In the data rows, zero lies at 4.5, halfway between 4 and 5.
How far apart are the two rows of each pair, measured in a hidden way? 0 means very close, and 20 very far. Two or three weighted sums of its numbers give each row a place; it is the straight-line distance between the places.
[4. 3. 2. 6. 5. 6. 7. 5. 7. 5. 4. 4. 4. 5. 4. 6. 5.]
[4. 3. 2. 5. 5. 7. 6. 4. 5. 6. 6. 3. 4. 4. 3. 5. 6.] 10
[4. 5. 5. 6. 3. 6. 6. 3. 3. 7. 3. 5. 7. 4. 8. 5. 4.]
[6. 5. 6. 5. 6. 5. 4. 5. 3. 3. 4. 5. 5. 5. 3. 2. 4.] 9
[5. 5. 5. 5. 5. 4. 4. 5. 3. 2. 4. 4. 6. 5. 2. 3. 3.]
[8. 5. 5. 1. 3. 2. 2. 6. 5. 4. 6. 7. 3. 4. 6. 3. 4.] 15
[5. 8. 7. 4. 6. 3. 2. 4. 2. 4. 5. 6. 6. 5. 5. 5. 5.]
[4. 8. 6. 5. 6. 3. 2. 5. 2. 4. 4. 5. 6. 6. 7. 4. 5.] 4
[3. 4. 5. 6. 3. 6. 6. 2. 2. 7. 3. 6. 7. 4. 7. 6. 3.]
[5. 5. 6. 3. 6. 4. 4. 4. 3. 3. 4. 4. 5. 5. 3. 4. 5.] 4
[4. 8. 7. 5. 6. 2. 2. 5. 2. 4. 5. 5. 7. 6. 6. 5. 5.]
[5. 6. 6. 5. 6. 5. 4. 5. 2. 3. 5. 3. 5. 4. 3. 3. 5.] 1
[5. 5. 5. 5. 6. 5. 5. 4. 3. 4. 3. 4. 4. 5. 3. 4. 5.]
[3. 3. 3. 6. 5. 6. 7. 5. 6. 5. 4. 2. 4. 4. 3. 5. 6.] 15
[4. 3. 3. 6. 5. 6. 6. 5. 6. 5. 4. 3. 4. 4. 3. 5. 4.]
[9. 2. 3. 2. 4. 4. 4. 6. 6. 6. 5. 7. 3. 3. 3. 2. 4.] 9
[3. 3. 2. 5. 5. 7. 6. 4. 6. 5. 4. 2. 3. 5. 4. 5. 5.]
[3. 3. 2. 6. 4. 7. 7. 5. 7. 6. 4. 3. 3. 4. 4. 5. 6.] 7
[7. 4. 5. 1. 4. 2. 3. 6. 5. 4. 5. 7. 3. 4. 7. 3. 5.]
[4. 8. 6. 5. 5. 2. 1. 5. 3. 3. 5. 5. 6. 5. 6. 4. 4.] 13
[7. 5. 5. 1. 4. 2. 3. 6. 5. 4. 6. 7. 3. 3. 5. 4. 4.]
[4. 5. 8. 3. 3. 4. 3. 3. 4. 4. 6. 7. 4. 3. 2. 4. 6.] 13
[5. 5. 5. 5. 6. 5. 5. 5. 3. 3. 4. 4. 4. 6. 3. 3. 5.]
[4. 2. 2. 5. 4. 6. 7. 4. 7. 5. 5. 3. 4. 5. 3. 5. 6.] 3
[3. 4. 3. 6. 4. 6. 6. 5. 7. 6. 4. 3. 4. 4. 2. 4. 5.]
[5. 5. 5. 5. 6. 5. 4. 4. 3. 4. 4. 4. 5. 5. 3. 3. 4.] 9
[5. 5. 5. 5. 6. 5. 4. 4. 3. 4. 4. 4. 5. 6. 3. 3. 4.]
[8. 4. 5. 1. 4. 2. 3. 6. 6. 5. 6. 7. 2. 3. 6. 4. 5.] 3
[4. 2. 2. 5. 4. 7. 7. 4. 6. 6. 4. 2. 3. 4. 3. 5. 6.]
[5. 5. 5. 4. 6. 5. 4. 5. 3. 4. 3. 4. 5. 5. 3. 4. 4.] 9
[8. 4. 5. 2. 4. 2. 3. 6. 5. 4. 5. 7. 4. 4. 6. 4. 4.]
[4. 5. 5. 4. 7. 4. 4. 5. 3. 3. 5. 4. 5. 6. 3. 4. 4.] 8
[4. 2. 3. 6. 4. 6. 6. 5. 7. 5. 5. 3. 4. 4. 3. 5. 5.]
[4. 3. 2. 5. 5. 7. 6. 4. 7. 5. 6. 3. 3. 4. 4. 5. 5.] 7
[3. 3. 2. 6. 4. 6. 7. 4. 7. 5. 4. 2. 5. 4. 3. 5. 5.]
[5. 6. 5. 5. 4. 4. 5. 5. 2. 3. 4. 4. 6. 6. 3. 4. 4.] 5
[5. 6. 5. 4. 6. 4. 4. 6. 3. 4. 4. 3. 5. 5. 3. 3. 4.]
[8. 4. 5. 1. 3. 2. 3. 6. 5. 4. 5. 6. 3. 3. 6. 3. 4.] 13
[4. 3. 3. 6. 4. 6. 7. 5. 6. 6. 5. 3. 5. 5. 4. 5. 5.]
[4. 4. 6. 4. 6. 4. 4. 5. 2. 3. 3. 4. 5. 5. 3. 3. 5.] 8
[3. 9. 7. 5. 6. 3. 2. 5. 2. 4. 5. 5. 5. 5. 6. 5. 5.]
[6. 5. 5. 4. 6. 4. 5. 5. 3. 2. 4. 3. 5. 4. 3. 4. 5.] 8
[8. 4. 5. 2. 4. 2. 3. 6. 5. 4. 6. 7. 3. 3. 6. 3. 4.]
[4. 3. 2. 6. 5. 6. 7. 5. 7. 5. 5. 3. 4. 4. 4. 5. 6.] 7
[8. 5. 6. 2. 3. 2. 3. 7. 5. 4. 5. 8. 4. 3. 6. 3. 4.]
[5. 6. 5. 4. 6. 4. 4. 4. 3. 3. 5. 4. 6. 4. 3. 4. 5.] 2
[5. 5. 5. 5. 6. 4. 4. 5. 3. 4. 3. 4. 6. 6. 3. 3. 5.]
[3. 2. 3. 5. 4. 7. 6. 4. 6. 5. 4. 3. 4. 5. 3. 5. 6.] 8
[4. 8. 7. 4. 5. 2. 3. 5. 2. 3. 4. 5. 5. 5. 6. 5. 4.]
[3. 3. 3. 6. 5. 6. 6. 4. 6. 5. 4. 3. 3. 5. 4. 5. 6.] 8
[4. 2. 3. 6. 4. 6. 6. 4. 6. 6. 5. 2. 4. 4. 4. 5. 5.]
[4. 8. 7. 4. 6. 2. 2. 5. 3. 4. 5. 6. 5. 5. 6. 5. 3.] 6
[4. 8. 7. 5. 5. 2. 2. 4. 3. 3. 4. 6. 6. 5. 6. 5. 4.]
[7. 4. 5. 1. 4. 2. 2. 6. 5. 4. 5. 7. 4. 4. 6. 4. 4.] 6
[3. 4. 6. 6. 3. 5. 6. 3. 3. 7. 5. 6. 7. 4. 6. 6. 4.]
[8. 4. 5. 2. 4. 2. 3. 5. 5. 5. 6. 7. 4. 3. 7. 3. 3.] 5
[4. 5. 6. 5. 6. 4. 5. 4. 3. 4. 4. 4. 5. 5. 2. 3. 4.]
[3. 5. 5. 6. 2. 5. 6. 3. 3. 6. 4. 5. 8. 4. 7. 6. 4.] 3
[3. 3. 3. 5. 3. 6. 6. 4. 7. 5. 4. 3. 4. 4. 3. 6. 5.]
[5. 4. 5. 5. 6. 4. 4. 5. 3. 4. 4. 4. 5. 5. 2. 3. 5.] 8
[7. 5. 5. 1. 4. 2. 3. 6. 6. 4. 5. 6. 3. 4. 7. 3. 4.]
[3. 3. 2. 6. 4. 6. 6. 5. 6. 5. 4. 3. 3. 5. 4. 5. 6.] 3
[3. 2. 2. 6. 4. 7. 6. 4. 7. 6. 4. 4. 4. 4. 3. 5. 5.]
[5. 5. 5. 5. 6. 5. 5. 4. 3. 4. 4. 4. 4. 6. 3. 3. 4.] 12
[4. 8. 6. 5. 6. 2. 1. 5. 2. 3. 4. 5. 6. 6. 6. 4. 5.]
[6. 6. 5. 5. 7. 4. 4. 5. 3. 4. 5. 4. 5. 5. 3. 3. 4.] 9
[3. 5. 5. 6. 3. 5. 6. 2. 3. 7. 3. 5. 7. 4. 7. 6. 3.]
[3. 3. 3. 6. 4. 6. 6. 4. 7. 5. 4. 2. 4. 4. 3. 4. 6.] 6
[5. 6. 5. 5. 6. 4. 4. 4. 2. 3. 5. 4. 5. 6. 3. 4. 5.]
[3. 4. 6. 5. 3. 6. 7. 3. 3. 6. 5. 6. 6. 4. 7. 6. 3.] 3
[8. 5. 5. 1. 4. 1. 3. 7. 5. 4. 5. 7. 3. 4. 6. 4. 4.]
[4. 5. 9. 3. 4. 3. 3. 3. 4. 5. 5. 7. 4. 4. 3. 4. 7.] 17
[3. 3. 2. 6. 5. 6. 6. 4. 6. 5. 4. 3. 3. 4. 3. 6. 5.]
[2. 5. 4. 6. 2. 5. 4. 4. 4. 5. 4. 5. 4. 5. 7. 3. 1.] 7
[4. 3. 3. 5. 4. 6. 7. 5. 7. 6. 4. 3. 3. 5. 4. 6. 4.]
[7. 4. 5. 0. 4. 2. 3. 6. 6. 4. 6. 7. 3. 3. 6. 4. 3.] 6
[4. 4. 2. 6. 4. 6. 6. 5. 6. 5. 5. 3. 4. 5. 4. 5. 5.]
[8. 5. 5. 2. 3. 2. 3. 7. 5. 5. 5. 7. 3. 3. 6. 3. 4.] 2
[3. 2. 3. 6. 4. 7. 7. 4. 6. 5. 5. 3. 5. 5. 3. 6. 5.]
[9. 5. 5. 2. 3. 2. 3. 6. 5. 5. 6. 8. 2. 3. 6. 4. 5.] 14
[5. 6. 5. 5. 6. 5. 4. 6. 3. 4. 4. 4. 5. 5. 4. 3. 4.]
[4. 2. 3. 6. 4. 6. 6. 4. 7. 6. 5. 3. 3. 5. 4. 5. 5.] 17
[3. 3. 2. 6. 4. 6. 6. 4. 6. 5. 5. 2. 4. 4. 4. 5. 5.]
[3. 3. 2. 6. 3. 6. 7. 5. 6. 6. 5. 2. 3. 5. 4. 6. 5.] 4
[1. 5. 3. 6. 2. 4. 5. 4. 4. 4. 3. 5. 5. 5. 7. 4. 2.]
[4. 8. 7. 4. 6. 2. 2. 5. 3. 2. 4. 6. 6. 6. 6. 5. 4.] 9
[4. 3. 3. 6. 4. 6. 6. 5. 7. 5. 4. 2. 4. 4. 3. 5. 6.]
[4. 3. 3. 6. 4. 6. 6. 4. 7. 6. 5. 3. 5. 4. 3. 5. 5.] 1
[4. 8. 7. 5. 5. 2. 2. 5. 2. 3. 4. 6. 7. 7. 6. 5. 5.]
[3. 5. 5. 6. 2. 5. 6. 2. 3. 6. 3. 6. 7. 4. 7. 7. 3.] 9
[7. 4. 5. 1. 4. 2. 3. 6. 5. 4. 6. 7. 3. 4. 6. 4. 4.]
[7. 5. 6. 1. 3. 2. 3. 6. 5. 4. 5. 8. 3. 4. 7. 4. 4.] 5
[5. 6. 4. 4. 6. 4. 4. 5. 3. 4. 4. 4. 5. 5. 4. 4. 5.]
[8. 4. 5. 1. 3. 1. 3. 6. 5. 3. 6. 7. 3. 3. 5. 4. 4.] 5
[1. 5. 4. 6. 2. 4. 4. 4. 5. 5. 3. 4. 5. 6. 7. 4. 2.]
[5. 5. 5. 4. 6. 5. 4. 4. 3. 4. 3. 5. 6. 4. 3. 4. 5.] 9
[4. 2. 3. 6. 5. 7. 5. 4. 6. 6. 4. 2. 4. 4. 3. 5. 5.]
[3. 3. 2. 5. 4. 6. 6. 4. 7. 6. 5. 3. 3. 5. 3. 6. 6.] 8
[3. 4. 6. 6. 3. 5. 6. 3. 2. 7. 4. 5. 7. 4. 6. 6. 3.]
[3. 3. 3. 6. 4. 6. 5. 4. 6. 4. 5. 3. 5. 4. 4. 5. 5.] 6
[3. 3. 3. 5. 4. 7. 6. 4. 6. 5. 4. 3. 4. 4. 4. 6. 5.]
[3. 3. 3. 6. 4. 6. 6. 4. 7. 5. 5. 3. 4. 4. 4. 6. 4.] 7
[3. 5. 6. 6. 2. 6. 6. 3. 3. 6. 4. 6. 7. 4. 7. 6. 4.]
[3. 3. 3. 6. 5. 7. 6. 4. 6. 4. 4. 2. 4. 5. 3. 5. 5.] 3
[5. 6. 5. 4. 6. 5. 4. 5. 2. 2. 3. 4. 5. 6. 3. 3. 5.]
[3. 3. 3. 6. 4. 6. 5. 4. 6. 6. 4. 2. 4. 4. 4. 5. 5.] 9
[5. 5. 4. 4. 6. 5. 5. 4. 3. 4. 4. 4. 5. 5. 3. 4. 4.]
[4. 8. 6. 4. 7. 3. 1. 4. 2. 3. 5. 5. 5. 6. 6. 6. 4.] 4
[5. 5. 5. 5. 5. 4. 3. 5. 3. 3. 4. 5. 5. 5. 2. 2. 6.]
[4. 3. 2. 5. 4. 7. 6. 5. 6. 5. 5. 3. 3. 4. 4. 4. 6.] 1
[4. 2. 3. 6. 5. 7. 6. 4. 6. 4. 5. 3. 5. 4. 3. 6. 5.]
[3. 5. 6. 6. 2. 5. 6. 2. 3. 7. 5. 5. 7. 4. 7. 5. 4.] 13
[4. 8. 7. 5. 6. 3. 2. 5. 2. 2. 5. 6. 5. 5. 6. 5. 4.]
[3. 2. 2. 6. 4. 6. 6. 4. 7. 5. 4. 2. 2. 5. 4. 5. 5.] 16
[4. 2. 3. 6. 5. 7. 6. 4. 7. 6. 5. 3. 4. 4. 3. 5. 5.]
[4. 2. 2. 6. 4. 6. 6. 3. 7. 5. 4. 4. 4. 4. 3. 6. 5.] 8
[4. 3. 2. 5. 5. 6. 6. 4. 7. 5. 5. 3. 4. 4. 3. 6. 5.]
[3. 3. 3. 6. 5. 7. 6. 4. 7. 5. 4. 2. 4. 5. 4. 5. 4.] 2
[8. 4. 6. 2. 3. 2. 2. 5. 5. 3. 6. 7. 3. 3. 7. 4. 4.]
[4. 8. 7. 4. 6. 3. 2. 5. 2. 3. 5. 6. 6. 5. 6. 5. 5.] 14
[5. 5. 5. 4. 6. 4. 4. 4. 3. 3. 4. 4. 5. 5. 3. 3. 4.]
[4. 8. 7. 5. 6. 2. 2. 5. 2. 4. 6. 6. 6. 5. 6. 5. 5.] 9
[3. 3. 3. 6. 4. 6. 6. 4. 6. 5. 5. 2. 4. 5. 3. 5. 5.]
[3. 4. 5. 6. 3. 5. 7. 2. 4. 7. 4. 6. 7. 5. 7. 6. 5.] 13
[3. 2. 2. 6. 5. 6. 5. 4. 6. 5. 4. 2. 4. 5. 4. 5. 6.]
[4. 3. 3. 6. 5. 7. 6. 4. 6. 6. 4. 3. 4. 5. 3. 6. 6.] 5
[3. 3. 3. 6. 4. 6. 7. 4. 6. 5. 4. 3. 4. 4. 3. 6. 6.]
[3. 3. 3. 5. 5. 6. 6. 5. 5. 5. 4. 3. 4. 4. 3. 5. 5.] 10
[4. 8. 7. 4. 6. 2. 3. 4. 2. 3. 4. 6. 6. 6. 7. 5. 5.]
[3. 2. 2. 6. 4. 6. 6. 5. 6. 6. 5. 4. 3. 4. 4. 5. 6.] 10
[3. 3. 2. 6. 4. 6. 6. 3. 7. 5. 5. 3. 5. 5. 3. 6. 5.]
[3. 3. 3. 5. 4. 7. 7. 5. 7. 4. 5. 2. 4. 4. 4. 5. 5.] 11
[3. 2. 3. 5. 5. 7. 7. 4. 6. 5. 4. 3. 4. 4. 3. 6. 6.]
[3. 3. 2. 5. 4. 6. 7. 5. 6. 5. 4. 3. 4. 5. 3. 5. 5.] 3
[3. 5. 6. 6. 2. 6. 6. 1. 3. 7. 4. 5. 7. 4. 6. 6. 4.]
[5. 6. 5. 5. 6. 5. 4. 5. 3. 3. 4. 5. 5. 6. 3. 3. 4.] 17
[7. 4. 6. 1. 4. 2. 2. 6. 5. 4. 5. 6. 2. 3. 5. 4. 4.]
[9. 5. 6. 1. 4. 3. 3. 6. 6. 5. 6. 8. 4. 3. 6. 3. 4.] 13
[4. 5. 6. 4. 6. 5. 4. 5. 3. 3. 4. 4. 5. 5. 2. 4. 5.]
[3. 3. 3. 5. 3. 6. 6. 4. 6. 5. 4. 3. 4. 4. 4. 6. 5.] 8
[7. 4. 5. 1. 3. 2. 3. 6. 5. 4. 6. 7. 4. 4. 7. 4. 4.]
[5. 5. 5. 4. 6. 4. 5. 4. 3. 3. 3. 4. 4. 6. 2. 4. 4.] 9
[4. 8. 6. 4. 6. 3. 2. 4. 2. 3. 3. 5. 6. 7. 6. 5. 4.]
[3. 3. 2. 6. 4. 7. 6. 4. 7. 6. 5. 2. 4. 4. 4. 5. 5.] 9
[3. 3. 2. 6. 5. 6. 6. 4. 7. 5. 5. 3. 3. 4. 3. 5. 5.]
[3. 5. 6. 6. 3. 5. 6. 2. 2. 6. 4. 5. 7. 4. 7. 6. 4.] 8
[4. 3. 2. 6. 4. 6. 7. 4. 6. 5. 5. 3. 3. 4. 3. 5. 6.]
[8. 4. 5. 1. 3. 2. 3. 7. 5. 4. 6. 7. 3. 3. 7. 4. 4.] 8
[3. 5. 6. 5. 2. 5. 6. 3. 4. 8. 3. 6. 7. 4. 7. 7. 3.]
[5. 5. 6. 4. 6. 5. 4. 4. 3. 3. 4. 4. 4. 6. 2. 3. 4.] 8
[5. 6. 5. 5. 6. 4. 4. 4. 3. 4. 4. 5. 5. 6. 3. 3. 4.]
[4. 3. 4. 5. 4. 6. 7. 3. 7. 6. 4. 3. 3. 5. 4. 6. 5.] 11
[3. 2. 3. 5. 5. 6. 6. 4. 6. 6. 5. 3. 4. 5. 3. 5. 5.]
[5. 6. 5. 5. 6. 5. 4. 4. 2. 3. 4. 5. 5. 6. 3. 3. 4.] 9
[3. 3. 2. 5. 4. 6. 6. 5. 7. 6. 5. 3. 3. 4. 3. 5. 5.]
[4. 7. 7. 5. 7. 2. 2. 4. 2. 3. 5. 6. 6. 5. 5. 6. 4.] 10
[8. 4. 5. 1. 3. 2. 2. 7. 5. 4. 5. 7. 4. 3. 6. 4. 4.]
[4. 3. 3. 5. 4. 6. 6. 4. 6. 6. 4. 3. 3. 4. 4. 6. 5.] 12
[4. 3. 2. 5. 4. 6. 6. 5. 7. 5. 5. 2. 4. 4. 3. 5. 5.]
[5. 6. 4. 4. 6. 5. 4. 5. 3. 3. 4. 3. 5. 6. 2. 3. 4.] 4
[7. 5. 5. 2. 4. 2. 3. 6. 5. 4. 6. 7. 4. 3. 6. 3. 2.]
[3. 3. 3. 6. 6. 6. 7. 4. 7. 5. 4. 3. 4. 4. 3. 5. 6.] 6
[3. 3. 3. 6. 4. 6. 6. 4. 7. 6. 4. 3. 4. 4. 2. 5. 5.]
[5. 5. 4. 4. 6. 4. 4. 5. 3. 3. 4. 4. 5. 5. 3. 4. 4.] 6
[7. 5. 5. 2. 4. 2. 3. 6. 6. 4. 6. 7. 4. 3. 6. 4. 4.]
[8. 5. 5. 1. 3. 2. 3. 7. 5. 3. 5. 7. 3. 4. 6. 3. 3.] 7
[4. 8. 8. 4. 6. 3. 2. 4. 3. 3. 5. 5. 5. 6. 5. 5. 4.]
[7. 4. 5. 2. 3. 2. 3. 5. 5. 4. 6. 7. 3. 3. 6. 3. 3.] 2
[4. 5. 4. 4. 6. 4. 4. 4. 3. 3. 5. 3. 4. 5. 3. 3. 5.]
[1. 5. 3. 7. 2. 4. 5. 4. 5. 4. 3. 5. 5. 5. 7. 5. 2.] 5
[4. 3. 2. 6. 5. 6. 6. 5. 7. 6. 5. 3. 4. 5. 2. 5. 5.]
[7. 3. 5. 1. 4. 2. 3. 7. 5. 3. 5. 6. 4. 3. 6. 4. 5.] 5
[8. 4. 5. 1. 5. 2. 3. 6. 5. 4. 6. 7. 2. 3. 5. 4. 4.]
[6. 5. 4. 5. 6. 5. 4. 4. 3. 3. 5. 4. 5. 5. 3. 4. 5.] 1
[3. 5. 5. 7. 2. 5. 6. 3. 3. 6. 4. 6. 7. 5. 8. 6. 4.]
[3. 3. 3. 6. 5. 7. 5. 5. 6. 5. 5. 3. 3. 4. 3. 6. 6.] 13
[8. 4. 5. 1. 4. 2. 3. 7. 4. 4. 5. 7. 4. 3. 7. 4. 4.]
[3. 5. 6. 6. 4. 5. 7. 2. 3. 7. 4. 5. 7. 5. 8. 5. 3.] 14
[8. 4. 5. 2. 4. 2. 2. 7. 5. 3. 5. 7. 3. 4. 6. 3. 4.]
[4. 3. 3. 6. 5. 7. 6. 4. 6. 6. 5. 3. 4. 4. 4. 5. 6.] 2
[4. 3. 2. 6. 4. 7. 6. 4. 7. 6. 4. 3. 4. 4. 3. 6. 5.]
[3. 5. 6. 6. 3. 5. 6. 3. 2. 7. 4. 6. 8. 5. 6. 7. 3.] 3
[5. 5. 5. 5. 6. 5. 4. 4. 3. 2. 4. 4. 5. 6. 2. 3. 4.]
[3. 3. 2. 6. 5. 7. 6. 4. 5. 5. 5. 3. 3. 5. 3. 5. 5.] 4
[8. 1. 3. 1. 3. 4. 4. 6. 6. 5. 5. 5. 3. 4. 3. 2. 4.]
[4. 5. 5. 6. 2. 5. 6. 3. 3. 7. 4. 6. 7. 4. 7. 6. 3.] 9
[7. 4. 5. 2. 3. 2. 2. 6. 5. 4. 6. 7. 5. 4. 6. 4. 4.]
[6. 6. 5. 5. 7. 5. 5. 5. 2. 3. 4. 5. 5. 6. 2. 4. 4.] 12
[3. 2. 3. 6. 4. 6. 6. 5. 6. 4. 4. 4. 4. 4. 3. 5. 4.]
[4. 3. 2. 5. 4. 6. 6. 4. 7. 6. 4. 3. 3. 4. 3. 5. 4.] 13
[5. 5. 5. 5. 5. 5. 4. 4. 2. 5. 4. 3. 5. 5. 3. 2. 4.]
[7. 4. 5. 1. 2. 2. 3. 6. 5. 4. 5. 7. 4. 4. 6. 3. 5.] 3
[5. 5. 4. 4. 6. 5. 5. 5. 2. 4. 4. 4. 4. 6. 2. 3. 4.]
[8. 5. 5. 2. 4. 2. 3. 5. 5. 4. 5. 7. 4. 4. 6. 3. 3.] 7
[7. 4. 5. 1. 3. 2. 3. 5. 4. 5. 4. 7. 3. 3. 6. 4. 4.]
[4. 2. 3. 5. 4. 6. 6. 5. 6. 6. 5. 2. 4. 3. 3. 6. 5.] 17
[5. 4. 5. 5. 6. 4. 4. 4. 3. 3. 4. 3. 5. 5. 3. 5. 4.]
[4. 6. 8. 3. 3. 3. 4. 3. 4. 4. 5. 8. 3. 3. 3. 3. 7.] 17
[4. 3. 2. 5. 4. 6. 6. 4. 6. 6. 5. 3. 4. 4. 3. 5. 3.]
[4. 3. 3. 6. 4. 7. 7. 5. 6. 5. 3. 3. 5. 5. 4. 5. 5.] 7
[6. 5. 4. 4. 6. 5. 4. 4. 3. 4. 5. 3. 4. 5. 3. 3. 5.]
[5. 6. 6. 4. 6. 5. 4. 4. 3. 3. 4. 4. 4. 6. 3. 3. 4.] 2
[4. 3. 3. 6. 4. 6. 6. 4. 6. 6. 5. 2. 4. 5. 4. 4. 6.]
[3. 3. 2. 6. 4. 6. 6. 4. 6. 5. 5. 2. 4. 4. 4. 5. 6.] 7
[4. 8. 6. 4. 6. 3. 2. 5. 3. 3. 5. 5. 6. 6. 5. 5. 5.]
[8. 4. 6. 1. 5. 2. 3. 7. 5. 4. 6. 7. 3. 2. 5. 4. 4.] 8
[4. 3. 3. 6. 5. 6. 5. 5. 7. 6. 5. 3. 4. 4. 3. 6. 5.]
[4. 3. 2. 6. 4. 7. 7. 4. 6. 5. 4. 2. 5. 6. 4. 6. 4.] 10
[5. 6. 5. 5. 6. 5. 4. 5. 3. 4. 4. 5. 5. 5. 3. 3. 4.]
[1. 5. 3. 6. 2. 4. 4. 3. 4. 5. 3. 4. 5. 4. 7. 3. 2.] 14
[6. 5. 6. 4. 6. 5. 4. 5. 3. 4. 4. 4. 5. 5. 3. 4. 4.]
[8. 5. 5. 1. 4. 2. 2. 5. 4. 4. 5. 7. 4. 3. 6. 3. 4.] 5
[8. 4. 6. 1. 4. 2. 3. 6. 5. 4. 5. 7. 3. 3. 7. 3. 4.]
[3. 3. 2. 6. 5. 6. 6. 4. 7. 6. 5. 3. 4. 5. 4. 5. 6.] 3
[4. 4. 6. 5. 6. 4. 4. 5. 2. 3. 4. 4. 5. 7. 2. 4. 4.]
[5. 8. 7. 4. 6. 2. 2. 5. 3. 4. 5. 5. 6. 5. 6. 4. 4.] 7
[4. 3. 2. 5. 5. 6. 6. 5. 6. 5. 4. 2. 4. 4. 3. 5. 5.]
[4. 8. 7. 4. 7. 2. 1. 4. 2. 3. 5. 5. 6. 6. 6. 4. 3.] 5
[4. 8. 7. 5. 6. 3. 2. 6. 2. 4. 5. 6. 7. 5. 7. 6. 4.]
[8. 4. 5. 1. 4. 2. 3. 6. 5. 4. 6. 7. 3. 2. 5. 4. 4.] 13
[3. 2. 3. 6. 4. 6. 6. 4. 6. 5. 4. 2. 4. 4. 3. 6. 5.]
[8. 5. 5. 1. 3. 3. 3. 7. 5. 4. 5. 7. 2. 3. 6. 4. 4.] 5
[7. 5. 6. 2. 3. 2. 2. 7. 5. 3. 5. 7. 3. 3. 7. 3. 4.]
[4. 8. 7. 5. 6. 3. 2. 4. 2. 3. 5. 5. 5. 7. 6. 5. 4.] 12
[3. 5. 5. 6. 3. 5. 5. 3. 3. 7. 4. 5. 8. 4. 7. 6. 3.]
[6. 6. 5. 5. 7. 4. 4. 4. 2. 3. 5. 4. 5. 5. 3. 4. 4.] 15
[4. 3. 2. 6. 4. 7. 7. 4. 7. 5. 3. 3. 4. 4. 3. 5. 5.]
[5. 5. 5. 4. 6. 4. 4. 4. 2. 2. 4. 4. 4. 5. 2. 3. 3.] 1
[8. 5. 5. 2. 3. 2. 2. 6. 5. 4. 6. 7. 4. 4. 6. 4. 5.]
[3. 3. 2. 5. 3. 7. 5. 4. 6. 5. 5. 2. 4. 4. 3. 5. 5.] 14
[4. 8. 7. 5. 6. 3. 2. 4. 2. 3. 5. 5. 6. 6. 6. 5. 4.]
[8. 5. 5. 1. 4. 2. 3. 8. 6. 3. 6. 7. 2. 3. 6. 4. 3.] 10
[4. 8. 7. 5. 7. 3. 2. 5. 2. 3. 3. 6. 6. 6. 6. 5. 5.]
[7. 5. 5. 1. 3. 2. 3. 6. 5. 3. 5. 7. 3. 3. 6. 4. 4.] 4
[7. 5. 6. 1. 4. 2. 3. 6. 5. 3. 5. 7. 3. 3. 6. 4. 4.]
[8. 4. 6. 1. 4. 2. 3. 6. 5. 5. 5. 7. 4. 3. 5. 3. 4.] 4
[3. 2. 2. 6. 5. 6. 6. 4. 7. 5. 5. 3. 4. 5. 4. 5. 5.]
[5. 5. 5. 5. 6. 5. 4. 5. 3. 3. 5. 4. 5. 6. 3. 3. 5.] 1
[2. 5. 4. 7. 2. 4. 4. 4. 4. 4. 4. 5. 6. 5. 8. 3. 1.]
[5. 5. 4. 5. 6. 5. 4. 5. 2. 3. 4. 4. 6. 5. 3. 4. 4.] 2
[5. 5. 5. 4. 6. 4. 3. 5. 3. 4. 4. 3. 5. 5. 3. 3. 4.]
[3. 3. 2. 6. 4. 7. 6. 5. 7. 6. 4. 2. 4. 4. 4. 5. 5.] 3
[4. 8. 7. 4. 7. 2. 2. 5. 2. 3. 4. 5. 5. 6. 6. 5. 5.]
[3. 2. 2. 6. 5. 6. 7. 3. 7. 5. 5. 3. 3. 3. 4. 6. 5.] 5
[6. 5. 5. 4. 6. 4. 4. 6. 3. 3. 3. 4. 5. 5. 3. 4. 4.]
[3. 4. 5. 6. 3. 5. 7. 2. 3. 7. 5. 5. 7. 4. 7. 7. 4.] 12
[5. 5. 5. 5. 7. 4. 5. 4. 3. 2. 4. 4. 5. 5. 2. 4. 4.]
[4. 3. 2. 6. 4. 6. 6. 4. 7. 5. 5. 3. 4. 5. 4. 4. 6.] 8
